In the data rows, 50 means zero.
Every row has a hidden score. How much higher is the second row's score than the first row's in each pair? 10 means about the same, 20 much higher and 0 much lower. The score is a weighted sum of the row's numbers plus the product of two more (or one squared), each taken from its middle value.
[53 37 47 46 47 52 56 49 43 56]
[63 38 67 57 36 56 44 43 38 34] ~ 7
[79 49 45 53 40 23 48 29 59 67]
[36 69 65 64 50 76 75 45 50 25] ~ 9
[46 32 65 42 37 58 45 44 34 51]
[64 71 34 55 70 49 66 48 66 53] ~ 9
[42 41 53 54 52 55 64 60 53 52]
[54 33 32 37 48 57 37 52 37 47] ~ 10
[38 69 54 64 47 48 68 50 52 40]
[55 40 46 58 61 53 48 69 62 54] ~ 9
[66 38 40 45 53 60 43 66 35 46]
[59 48 55 46 34 53 38 39 46 44] ~ 8
[58 44 48 51 44 52 45 41 47 47]
[50 71 58 59 51 40 55 53 53 33] ~ 11
[43 61 54 57 48 58 64 49 50 38]
[79 36 32 48 60 52 44 54 65 59] ~ 8
[56 48 24 33 37 35 46 32 61 54]
[42 41 56 48 54 57 45 57 48 48] ~ 10
[61 36 38 49 51 52 45 38 43 43]
[65 63 74 81 32 55 45 47 58 53] ~ 7
[52 50 58 57 47 54 57 42 42 36]
[48 41 46 50 58 52 61 61 40 50] ~ 12
[44 64 57 63 59 53 64 52 56 37]
[62 41 48 54 57 50 54 66 52 51] ~ 10
[55 55 37 47 40 36 46 33 51 54]
[58 48 36 52 99 42 47 91 90 90] ~ 6
[53 47 55 42 32 35 46 39 43 55]
[73 27 32 36 50 45 36 37 52 43] ~ 9
[68 41 46 60 61 67 39 56 56 55]
[58 61 57 60 45 49 57 34 42 22] ~ 12
[74 31 29 41 50 46 47 32 70 51]
[36 47 52 42 51 51 42 50 50 56] ~ 11
[46 46 43 47 39 46 38 30 49 53]
[22 85 58 41 45 19 50 41 58 54] ~ 12
[62 42 42 54 55 61 42 50 47 46]
[66 40 22 32 41 37 52 26 66 56] ~ 12
[58 35 39 49 47 67 37 47 39 46]
[44 28 25 28 53 62 24 56 32 37] ~ 16
[39 44 57 38 45 54 39 43 34 36]
[60 39 24 29 48 51 41 42 56 45] ~ 8
[74 52 33 71 89 46 67 87 87 87]
[66 41 29 42 60 58 53 79 52 66] ~ 13
[67 46 58 62 43 65 41 46 49 55]
[27 42 63 39 57 55 44 52 39 52] ~ 12
[55 38 49 40 42 41 43 41 49 49]
[50 68 50 60 56 46 71 42 54 35] ~ 10
[45 59 52 59 61 58 48 72 57 58]
[38 49 47 52 74 42 50 90 76 89] ~ 10
[57 49 32 43 47 45 58 36 67 47]
[41 45 42 40 40 54 38 38 42 50] ~ 10
[62 70 42 51 66 38 69 40 65 52]
[67 47 49 55 33 32 41 39 55 74] ~ 12
[33 74 56 62 61 36 83 69 82 61]
[66 52 33 57 40 50 46 34 51 46] ~ 11
[44 60 35 40 54 52 65 41 59 37]
[57 38 49 47 45 52 49 37 42 47] ~ 10
[49 48 28 31 39 46 45 42 43 51]
[41 44 41 35 44 51 45 45 34 38] ~ 10
[65 72 35 55 73 44 61 49 71 58]
[51 72 46 52 62 26 72 49 68 55] ~ 12
[58 47 55 57 41 67 46 40 43 44]
[36 79 56 62 56 75 80 41 36 25] ~ 13
[37 36 64 46 40 57 46 47 44 55]
[16 43 59 31 51 47 41 40 51 57] ~ 13
[54 49 63 40 35 38 45 46 36 40]
[54 42 37 41 47 50 38 45 49 56] ~ 10
[60 49 46 51 38 23 48 40 59 77]
[48 36 47 33 46 53 37 53 41 40] ~ 10
[25 52 45 62 64 51 72 90 80 93]
[27 53 54 24 33 44 46 42 33 42] ~ 8
[51 34 38 36 51 48 39 55 31 42]
[84 53 34 63 83 55 42 61 79 60] ~ 2
[68 33 28 31 43 51 37 37 38 38]
[37 96 56 60 55 34 84 54 47 41] ~ 11
[44 61 54 33 28 27 37 37 44 60]
[46 40 45 43 58 35 59 70 48 57] ~ 13
[42 65 55 62 55 49 72 54 60 39]
[62 52 36 51 65 56 46 46 66 60] ~ 7
[57 66 49 58 47 25 63 30 70 62]
[25 60 63 21 39 28 44 46 42 40] ~ 15
[68 45 27 41 40 40 44 29 47 52]
[44 42 55 39 41 46 41 40 36 52] ~ 9
[59 39 34 36 48 55 42 29 49 37]
[78 41 33 62 93 63 40 70 72 66] ~ 6
[39 46 59 46 48 50 45 48 40 44]
[53 46 55 50 44 61 38 43 48 40] ~ 8
[81 44 14 32 35 44 48 21 58 63]
[47 37 58 47 50 53 51 47 32 44] ~ 1
[35 42 59 50 46 50 62 65 61 63]
[51 68 47 51 36 35 54 37 57 46] ~ 8
[55 43 48 46 49 61 51 60 40 47]
[76 40 36 50 72 65 32 58 49 44] ~ 6
[65 35 63 54 33 50 46 43 35 41]
[37 68 54 58 53 47 55 56 57 46] ~ 10
[61 63 48 60 44 17 60 28 60 57]
[59 50 67 72 26 66 45 39 53 50] ~ 10
[40 81 50 40 48 17 60 38 71 60]
[43 44 71 58 55 58 40 60 41 50] ~ 12
[34 54 55 27 34 34 43 37 38 51]
[51 40 49 52 58 51 66 73 61 66] ~ 11
[32 48 62 58 54 53 54 73 61 59]
[40 59 51 34 31 24 44 37 46 57] ~ 9
[62 42 61 61 26 68 28 39 39 39]
[58 40 37 39 43 47 41 41 47 41] ~ 12
[51 65 63 64 46 42 63 45 50 33]
[33 62 54 52 58 21 60 57 69 86] ~ 10
[49 60 50 61 53 54 67 48 51 47]
[56 54 43 45 39 38 49 38 59 46] ~ 8
[29 69 67 33 43 14 42 37 46 59]
[51 48 62 59 42 64 45 52 56 55] ~ 7
[53 44 46 42 63 43 61 79 49 65]
[42 52 60 60 58 38 78 79 58 70] ~ 12
[33 38 48 46 55 42 58 66 44 44]
[53 57 67 76 59 37 88 83 73 82] ~ 11
[56 40 44 56 62 59 54 64 53 56]
[62 35 34 39 48 57 44 57 39 55] ~ 12
[38 39 61 44 46 60 46 50 45 43]
[54 55 48 51 48 52 42 43 47 44] ~ 8
[47 57 60 54 50 48 50 64 56 52]
[34 50 56 32 34 36 45 43 40 45] ~ 13
[75 48 41 70 85 39 65 79 76 68]
[49 43 52 45 44 60 38 42 39 46] ~ 11
[57 36 37 37 42 67 39 52 45 43]
[63 42 50 55 52 72 34 54 48 45] ~ 8
[58 46 45 54 58 60 51 44 55 38]
[56 46 39 45 51 30 44 51 54 66] ~ 11
[17 50 62 43 58 49 70 78 72 73]
[60 47 49 62 63 53 56 65 62 58] ~ 8
[38 75 61 65 54 49 72 54 53 24]
[22 50 61 42 57 50 44 62 51 55] ~ 12
[60 49 57 52 36 63 39 40 41 35]
[60 62 51 53 44 26 66 36 50 44] ~ 12
[46 41 45 51 44 49 56 53 54 69]
[37 35 51 39 47 59 45 50 35 40] ~ 9
[69 59 39 58 56 41 58 32 50 40]
[38 75 50 61 65 44 82 62 63 58] ~ 12
[49 44 73 72 57 57 44 68 54 53]
[42 70 38 55 56 53 66 44 67 35] ~ 10
[47 41 58 51 54 42 69 61 53 47]
[61 47 35 47 35 52 37 30 42 43] ~ 9
[70 52 46 67 75 51 53 66 70 60]
[63 44 43 56 53 62 44 56 47 54] ~ 13
[43 68 43 61 59 42 61 49 58 49]
[59 46 68 56 33 51 46 44 37 39] ~ 9
[31 87 57 57 58 45 82 56 52 41]
[50 30 36 31 50 55 43 49 32 27] ~ 13
[26 40 61 45 60 57 46 57 46 46]
[23 47 70 38 46 43 45 42 35 47] ~ 8
[58 39 52 45 39 53 36 44 36 37]
[49 44 50 45 53 53 55 70 48 59] ~ 10
[45 50 48 50 44 47 38 42 44 51]
[48 66 52 62 48 57 61 44 45 33] ~ 10
[73 32 30 42 54 55 39 44 52 58]
[63 42 54 44 33 53 37 40 35 51] ~ 10
[50 44 47 54 70 73 41 61 42 54]
[62 38 68 57 29 70 40 41 35 34] ~ 11
[56 59 44 45 35 43 49 31 45 47]
[65 41 45 63 64 57 60 68 57 60] ~ 10
[44 47 75 60 36 77 47 31 45 31]
[56 45 57 46 38 48 42 41 38 49] ~ 11
[49 61 50 62 85 62 46 78 52 62]
[44 67 61 61 44 61 64 37 39 26] ~ 13
[48 40 48 64 47 37 75 68 65 75]
[49 60 59 72 51 65 57 43 53 45] ~ 3
[53 69 52 57 54 42 74 44 48 41]
[28 57 63 44 50 39 43 45 52 51] ~ 12
[49 48 38 40 38 45 38 37 38 54]
[62 30 49 40 49 47 56 51 40 47] ~ 11
[55 39 41 36 36 52 41 42 41 48]
[30 44 63 46 56 51 56 75 58 68] ~ 10
